First come named turns, each shown by rows before and after it. For each pair of rows after them, which turns, in which order, take the first row to the second? The first pair is done for you.
Mozu:
8 14 19 17 -3 -10 -22 -16 6 13 1 1 30 7 -10 -13 -13 -4 7 40 33 -11 -10
 -7 44 11 32 23  ->  8 8 13 9 -5 2 -12 -10 -4 17 14 1 35 7 -20 0 -16 -14 10 36 27 -19 -18 -16
 54 7 27 24
-7 8 4 0 8 -13 5 0 3 -7 -5 1 3 -3 -18 -11 -13 4 8 -9 22 14 2 14 -12 3 -1
 4  ->  -14 4 -3 -9 11 7 17 4 -3 -4 5 0 8 -2 -28 5 -16 -13 11 -13 7 4 -2 1 -1 -3
 -10 -1
-12 12 -38 -8 -10 32 -2 -5 -12 15 1 -21 -7 -19 -25 -8 10 -21 15 -13 -4
 -5 0 0 -4 -4 20 -9  ->  -7 10 -17 12 1 -12 -1 -14 0 18 -24 -17 -8 -16 -10 -29 17 10 14 -9 15 17
 14 13 -25 15 32 2
Naguz:
7 15 8 -21 25 8 -4 -9 -23 -20 10 41 -3 0 30 4 -7 31 -26 25 3 -22 -17 -3
 10 8 14 15  ->  11 10 9 -30 27 -12 8 -2 1 -1 14 43 4 28 12 25 -12 30 -5 16 -14 -11 -11
 -14 5 13 9 23
30 2 -13 -3 -12 -15 -4 3 15 -8 8 17 -14 10 -8 6 -2 -7 1 -12 -20 8 -2 -2
 1 7 13 -18  ->  30 5 -10 1 -10 -8 -7 -5 9 -14 6 19 -21 2 0 -7 -4 -2 -10 -10 -11 6 0 5 1
 7 18 -28
-4 -8 -2 -25 4 9 11 16 -9 18 13 -3 4 13 -9 34 -13 -1 10 -4 -23 -7 0 -24
 -1 6 2 9  ->  1 -10 5 4 6 -3 14 -2 -4 7 -19 -11 -4 3 19 -3 2 29 2 -17 -5 -1 1 -3 -38
 21 11 -17
9 -25 18 21 -2 23 31 -17 -30 -1 -6 -24 25 -8 7 5 -7 -2 -10 8 22 -18 10
 -33 -3 -17 -12 19  ->  12 -27 16 15 -2 14 33 -16 -19 9 -5 -18 30 -3 -2 14 -9 2 2 1 14 -13 16
 -45 -5 -11 -16 24
daneg:
-4 -11 8 13 12 -5 18 -8 4 11 -20 -11 -1 15 -7 -9 -3 8 10 -18 -3 -1 9 -17
 -31 4 -8 -4  ->  11 2 -14 16 -21 0 -15 10 4 -12 -10 -1 -14 5 -10 -19 1 -11 -17 -11 5 6 -6
 15 -6 3 -7 -23
-5 7 6 -8 -4 2 -8 10 12 -15 0 24 13 19 11 6 11 -13 -3 -1 -6 3 -5 17 6 -7
 8 -26  ->  -8 -1 19 -12 16 -4 6 3 12 -7 -5 15 16 16 16 15 8 -7 15 -7 -11 4 2 2 -12
 -3 7 -12
25 8 -19 5 2 -24 -16 8 28 13 -19 -18 -1 10 -15 -12 -2 18 -10 -18 -6 46
 18 25 -25 -1 5 -12  ->  28 11 -24 -29 12 -14 -19 11 24 8 -3 3 -17 9 -9 -2 -8 29 -16 -1 -15 38 11
 24 -20 -5 23 -24
-4 17 -1 25 -18 12 -39 -5 -30 -19 16 -5 5 -16 -9 -10 -3 -31 -21 20 40 -8
 -25 18 36 -21 -21 13  ->  -13 7 15 -35 23 19 -4 -26 -38 -12 26 16 -2 -10 15 24 -14 0 2 41 12 -26
 -30 -21 17 -29 0 21

Between the rows of a pair lie 2 to 3 turns.
-25 4 10 -28 17 26 37 -14 -23 14 15 -11 -1 -1 -4 29 0 -6 31 -16 -31 -34
 -9 -48 -7 -11 -8 24  ->  -1 19 -23 8 -37 20 -14 22 -7 -3 21 -19 9 2 -42 17 3 -51 4 -20 -13 -13 -8
 -2 32 -12 -29 2
Naguz then daneg then Naguz
4 11 12 -4 -8 -27 5 0 9 -6 -19 22 2 1 21 4 -3 22 -11 28 33 11 -10 11 12
 -2 15 10  ->  -1 11 7 2 -18 -20 -6 9 1 -3 -11 20 16 -3 8 13 -4 0 -18 30 35 14 -10 6 36
 -8 1 17
daneg then daneg then Naguz
20 4 -6 -15 -12 -22 -11 19 11 -8 17 15 -8 4 -5 3 -11 -7 -10 16 1 17 -2
 13 12 6 4 0  ->  6 5 4 -13 0 -5 0 -4 -7 -21 3 8 -15 -17 25 -10 -9 12 -23 23 13 2 -5 9 1 4
 15 -4
Naguz then daneg then Naguz
12 -1 -7 -17 -16 -19 -18 15 9 -3 9 35 -3 2 -3 4 2 -3 -10 24 -7 10 -5 19
 25 -8 8 -6  ->  5 -9 12 -8 7 -34 6 5 21 10 -12 27 3 23 0 -3 2 20 12 3 -10 23 8 2 -11 4 3
 6
Naguz then daneg
-15 5 27 15 22 -6 22 -32 -10 14 -21 -7 -5 -3 31 -6 -1 32 9 -4 12 -8 5 -2
 -21 19 3 -3  ->  -14 4 26 -9 15 -5 26 -12 -2 32 2 1 6 15 -3 31 -15 6 28 -1 -10 -5 8 -23
 -1 11 -5 15
Naguz then Naguz
-16 3 2 -11 0 21 2 -26 -24 -17 -5 2 -5 -30 26 -9 0 15 -24 23 11 -16 -19
 -2 -1 -9 8 0  ->  6 1 -5 25 -18 -14 -8 -16 16 0 -23 -11 1 -2 8 -36 5 16 -13 -10 22 17 -2
 26 -16 9 -9 -10
Naguz then Naguz then daneg
8 -10 -4 38 -16 -35 -8 36 52 13 -35 7 22 4 -11 -15 12 -9 10 -46 18 22 12
 38 -31 28 -29 -23  ->  -24 -21 4 -63 29 31 24 13 -4 -11 4 50 -9 -35 40 38 -7 17 -7 21 -4 -39
 -23 -6 -6 -9 16 -24
Naguz then daneg
3 -1 2 5 5 -19 14 13 24 17 -4 -24 17 22 -24 13 0 -13 31 -22 -1 7 9 -7 -6
 18 -31 29  ->  -10 4 -9 -24 11 20 5 5 -14 -9 23 -3 3 -7 -7 28 -6 -19 5 20 -5 -23 -11
 -14 26 -9 -16 24
Naguz then Naguz then daneg
-4 -7 31 42 19 4 25 -28 -1 -9 -36 -22 18 -3 -10 -42 19 -11 -3 -34 8 -10
 6 -18 -46 -4 -5 6  ->  -2 -9 3 -27 29 47 34 -20 -22 -19 18 7 -10 -6 -11 -3 7 -17 -8 -12 -26 -39
 -24 -34 -23 -25 14 -23
Mozu then daneg then daneg
28 9 -1 4 -3 14 -25 9 5 -15 4 -14 -8 -23 26 -28 -7 6 -27 14 9 -12 4 1
 -14 -6 6 -19  ->  16 1 9 -26 13 21 -8 6 1 1 21 -5 -1 -16 14 10 -13 5 -8 21 -14 -25 3 -37
 -10 -17 6 8
daneg then Naguz
-2 -1 1 56 7 -28 8 -26 7 11 1 -16 17 15 -21 -24 -8 -13 13 -14 10 39 -13
 14 -15 17 -8 4  ->  -8 -6 -10 -1 21 15 34 -26 -10 14 39 -1 -1 21 -23 21 -16 -19 21 -1 -27 3
 -29 -26 -2 -3 -2 -1
Mozu then daneg then daneg
-9 -14 -8 22 -3 14 -7 2 -10 -9 -6 8 1 -16 7 -25 4 -2 3 6 6 -11 9 2 -1 -5
 -14 7  ->  -4 -21 -8 -8 3 2 2 13 3 2 11 21 -1 2 -9 -1 -5 3 27 13 -14 -6 10 -14 1 -6
 -15 9
daneg then Naguz
-4 1 24 9 7 -28 4 7 15 11 -12 7 5 10 8 2 1 38 9 19 15 18 6 5 -26 15 14
 19  ->  4 2 -24 4 -8 34 8 20 7 3 10 -22 -13 3 -4 -1 4 -2 4 -22 -13 -11 -8 8 -22
 -1 -1 -40
Mozu then Naguz then Mozu
-7 -14 7 0 -8 -12 16 -18 1 3 -37 6 -8 12 19 -5 1 32 3 12 9 18 -2 12 -19
 -6 16 -28  ->  -6 -13 0 14 -26 -17 6 3 12 20 -34 -6 15 25 -30 7 0 -6 16 5 6 28 6 3 8
 -15 -12 -2
Naguz then Naguz then daneg
-4 -2 -5 7 -21 9 -26 0 -39 -4 1 0 11 -25 -2 -8 0 -21 -29 21 27 -9 -5 22
 32 -7 -12 14  ->  -7 -22 24 -33 24 -23 24 -15 -15 26 0 16 8 15 11 15 -10 26 17 10 -7 0 8
 -14 -14 4 -1 29
daneg then Naguz
2 13 15 -14 8 -20 -13 -9 -6 -21 -2 30 -20 -11 31 -8 0 27 -24 35 25 3 -15
 21 10 0 32 0  ->  1 -3 -13 -46 6 17 9 7 -6 3 33 22 -13 9 -10 33 -8 -10 8 8 -28 -16 -19 -15
 20 -11 7 -5
Naguz then Naguz then Mozu
28 -1 2 -28 -10 5 -13 15 13 11 19 -32 -1 5 -17 -10 -13 -23 1 -25 -8 0 -3
 6 30 12 -15 -18  ->  24 1 1 -21 -12 15 -17 7 1 0 13 -36 -8 -8 -2 -28 -9 -21 -13 -18 2 -7 -1
 15 29 13 -9 -21
Naguz then Naguz
-8 -14 -2 31 -12 9 4 19 -9 25 22 -12 6 24 -8 -15 -13 -9 13 5 -18 11 -6
 -16 -17 -16 -16 -29  ->  -10 -16 -4 8 -4 14 15 16 -13 25 27 -3 -1 21 2 -4 -13 4 16 14 -26 9 -13
 -24 -23 -18 -8 -26
daneg then daneg
-20 11 14 6 0 -15 -15 20 0 4 1 -18 38 3 -31 6 2 -37 3 20 -5 9 14 -21 37
 -4 -18 44  ->  -25 4 24 -31 24 -10 1 13 -2 8 11 2 30 6 -16 25 -4 -18 11 28 -18 1 7 -41
 28 -4 -9 43
daneg then daneg
-3 2 14 32 11 -4 4 -20 -4 -5 -33 -6 -5 0 17 -31 7 19 -9 -11 16 -2 9 7
 -20 11 6 4  ->  17 -4 4 -6 13 -35 9 6 28 13 -13 11 -4 29 -11 -4 3 24 12 -12 -8 12 7 4
 -20 16 7 3
daneg then Naguz then Naguz
5 -10 21 -6 15 -43 6 -16 18 27 0 10 18 20 -36 19 -1 -9 2 -5 -21 -1 21 30
 -30 17 28 -11  ->  4 -5 12 -17 8 -42 -2 -14 8 17 12 18 9 20 -39 17 -7 -10 -10 7 -24 -3 9 37
 -21 16 39 -23
daneg then daneg
16 -24 -5 -55 29 -23 -11 15 10 1 25 28 8 12 -17 33 -10 15 6 15 -10 -1
 -13 -21 16 -2 3 -16  ->  21 -22 8 -48 29 -49 -15 7 17 -1 10 32 6 16 -8 23 -8 35 0 18 6 9 -14 -9 8
 6 14 -11
Mozu then Mozu
13 -8 -6 9 9 -2 -5 0 11 -7 -18 -7 -4 11 14 -34 15 22 1 -26 7 0 0 21 -35
 16 18 -34  ->  13 -14 -11 -28 13 -13 5 17 25 9 13 13 8 38 -16 12 4 9 22 -18 -23 0 -4 -9
 -14 8 13 -21
daneg then Naguz then Naguz
27 -6 -25 -9 -1 -47 -13 20 13 19 14 18 -12 20 -4 3 -2 23 -22 15 -25 10
 14 14 -4 35 15 -11  ->  21 -7 -22 21 -9 -50 -16 15 18 27 -1 0 1 22 -12 -8 4 13 -15 -1 -15 19 22
 16 -12 42 6 -3
daneg then daneg
-11 24 -5 -10 15 13 -6 3 -31 -4 4 10 -5 -16 8 -6 3 17 -29 54 2 -6 -9 8 5
 -24 29 3  ->  -2 18 9 2 23 -18 10 -4 -4 3 -13 2 -7 3 13 -23 4 49 -16 27 3 15 7 15 -32
 -2 31 -5
Naguz then Naguz
5 4 2 -2 -13 -20 -15 1 0 6 16 22 0 1 -10 7 -2 -4 -9 21 11 16 -7 1 27 1 4
 25  ->  1 1 16 27 -7 -26 -14 -11 5 6 -10 2 4 -2 -3 -16 8 5 -8 6 21 20 6 7 7 7 1
 23
daneg then daneg then Naguz
2 2 4 -19 8 -17 -11 -10 6 -7 8 4 -19 8 5 -16 0 15 -8 4 -8 3 -4 9 -6 6 10
 -14  ->  -7 -2 -7 -20 11 19 5 -7 1 1 18 -16 -7 8 -11 2 1 -8 3 -13 -18 -9 -1 -11 6
 -5 -6 -10
daneg then Mozu
-26 4 29 24 9 -18 -2 -2 -5 -9 -12 -1 14 -8 16 7 -1 -7 -4 22 18 13 13 -16
 34 -13 -19 42  ->  -5 8 2 14 -12 -27 -19 18 2 -20 -1 9 2 -7 7 0 -4 -8 -25 32 17 15 -3 14 48
 -14 -5 17
Naguz then daneg
21 8 -15 -47 2 -14 -26 19 3 -23 22 36 -23 -8 14 1 -14 15 -22 43 4 4 -25
 30 22 -5 38 -12  ->  17 4 2 -43 8 -37 -17 14 12 -11 10 40 -19 2 16 5 -11 34 -7 50 5 15 -13 29
 2 7 45 6
Mozu then Mozu then Mozu
-5 -5 -6 -19 5 13 7 4 -1 -1 13 11 -3 -3 8 15 -1 -2 0 4 -8 -13 -9 -6 7
 -10 15 -3  ->  -3 -11 4 -19 8 -3 12 2 1 3 3 12 6 3 6 21 -2 11 12 6 -4 -4 -5 -10 0 0 19
 5
Mozu then Mozu
24 18 -25 -5 -40 26 -26 7 -4 8 18 -4 -8 22 -5 -3 5 -26 -18 -4 -1 -14 -18
 29 15 3 14 -26  ->  27 13 -13 11 -35 13 -19 2 10 12 1 -8 -3 29 4 -26 8 -8 -16 -19 3 0 -11 37
 -11 16 17 -31
Naguz then Naguz
-9 4 23 -29 29 -9 6 -3 5 -5 5 4 3 9 -16 30 -5 11 2 13 3 -10 19 -15 -28
 21 13 6  ->  -15 4 17 -29 27 15 7 -12 -18 -17 15 -7 -1 -7 -8 24 1 -3 -5 18 2 -31 12
 -18 -24 10 10 -5
Naguz then Mozu
4 2 8 -23 13 -16 -4 -4 3 -5 -3 17 -6 2 18 -11 9 11 -8 13 -2 6 -3 15 -15
 13 28 -6  ->  -8 11 8 2 1 8 -13 -4 -18 -12 -3 4 5 -21 11 -3 13 -12 -16 21 12 -4 -5 5
 11 0 14 12
daneg then Naguz
4 -5 5 -7 6 13 25 -16 2 11 12 -6 14 2 -5 10 -2 -6 18 -16 -3 -13 7 -7 -15
 5 -30 -9  ->  17 8 -6 5 -15 -10 -6 -7 13 -6 7 -4 14 -3 -4 -11 0 -5 -6 -8 13 1 1 28 1 9
 -25 -28
Mozu then Mozu then daneg
1 2 14 -11 1 -2 -14 -16 -10 -13 5 15 -5 -12 25 -10 -4 18 -14 11 13 -2 4
 8 -4 2 16 1  ->  12 1 -5 -2 -18 -10 -28 9 0 -6 12 9 7 -6 -11 3 -3 -15 -12 10 10 12 5 10
 23 -5 -2 9
Naguz then daneg then daneg
-18 -5 6 -17 14 27 25 -15 -15 -7 1 -1 -15 -9 18 -12 -2 12 -9 -1 -9 -22
 -13 -8 -17 2 2 -16  ->  -3 -2 -9 -28 -6 9 16 16 9 7 17 7 -6 14 -29 13 -5 -16 3 0 -25 -1 -7 -13
 13 3 -13 -7
daneg then daneg then Naguz
18 23 -22 -28 -28 17 -33 18 -8 -5 8 1 -7 9 15 46 10 -28 -8 -16 -25 -5
 -31 14 19 -24 12 -17  ->  23 20 6 -31 -17 -38 -33 18 16 7 -9 18 10 27 10 46 9 -6 7 3 -15 22 -13 12
 17 -7 15 19
Mozu then Naguz then Naguz
-11 -14 2 -51 10 13 29 -11 -20 19 14 21 7 4 -5 36 -14 3 19 16 -28 -8 2
 -44 6 -9 14 15  ->  8 0 -6 45 -26 -11 -8 -14 0 2 -34 -14 10 -3 3 -49 10 3 -12 -26 20 28 17
 28 -22 17 0 -17
Naguz then daneg
-2 -6 12 5 15 -11 15 -13 -5 18 -12 9 -1 13 6 3 -7 29 12 -5 -1 5 1 -18
 -19 7 9 11  ->  1 4 -12 29 -19 1 -23 9 -10 0 4 7 2 2 -17 -1 -3 -11 -16 7 6 6 -7 7 23 -2
 -5 6
daneg then Naguz
2 -8 -8 -47 18 24 -2 4 -14 -9 5 1 -9 -16 25 2 -22 9 3 -1 1 -14 -23 -19
 25 -29 22 -18  ->  5 -5 -7 -29 13 12 -11 -3 -10 -18 -9 6 -9 -21 33 -16 -20 20 -14 5 17 -3
 -20 6 20 -23 31 -26
Mozu then Mozu then Mozu
-8 11 -8 55 -43 20 -32 15 -3 3 12 -12 -7 -14 -31 -32 7 -46 -2 -13 7 -14
 2 33 17 -23 -11 1  ->  0 -4 16 42 -13 -21 -3 15 36 35 -5 -18 -4 25 -38 -31 3 -6 40 -38 -10 11
 24 23 -36 1 -6 1
daneg then Naguz then daneg
4 -26 4 -47 -2 26 -29 25 -37 -19 18 6 -3 12 5 7 -8 -29 20 11 -16 -3 -1
 -24 2 -2 22 -9  ->  7 -18 -4 1 -26 21 -48 38 -33 -15 7 -14 13 10 -10 -14 0 -54 12 -5 0 11 8
 -9 9 4 -2 -8
daneg then daneg
-9 17 -3 25 -5 3 17 31 20 -5 8 -14 9 33 4 3 21 -13 -7 -32 -15 3 -6 -30
 -3 -7 11 23  ->  -2 25 7 37 -11 -7 8 24 7 -15 -8 -10 3 17 21 -18 25 1 -24 -17 6 8 -1 -8
 -1 -6 23 26
Naguz then Naguz then Mozu
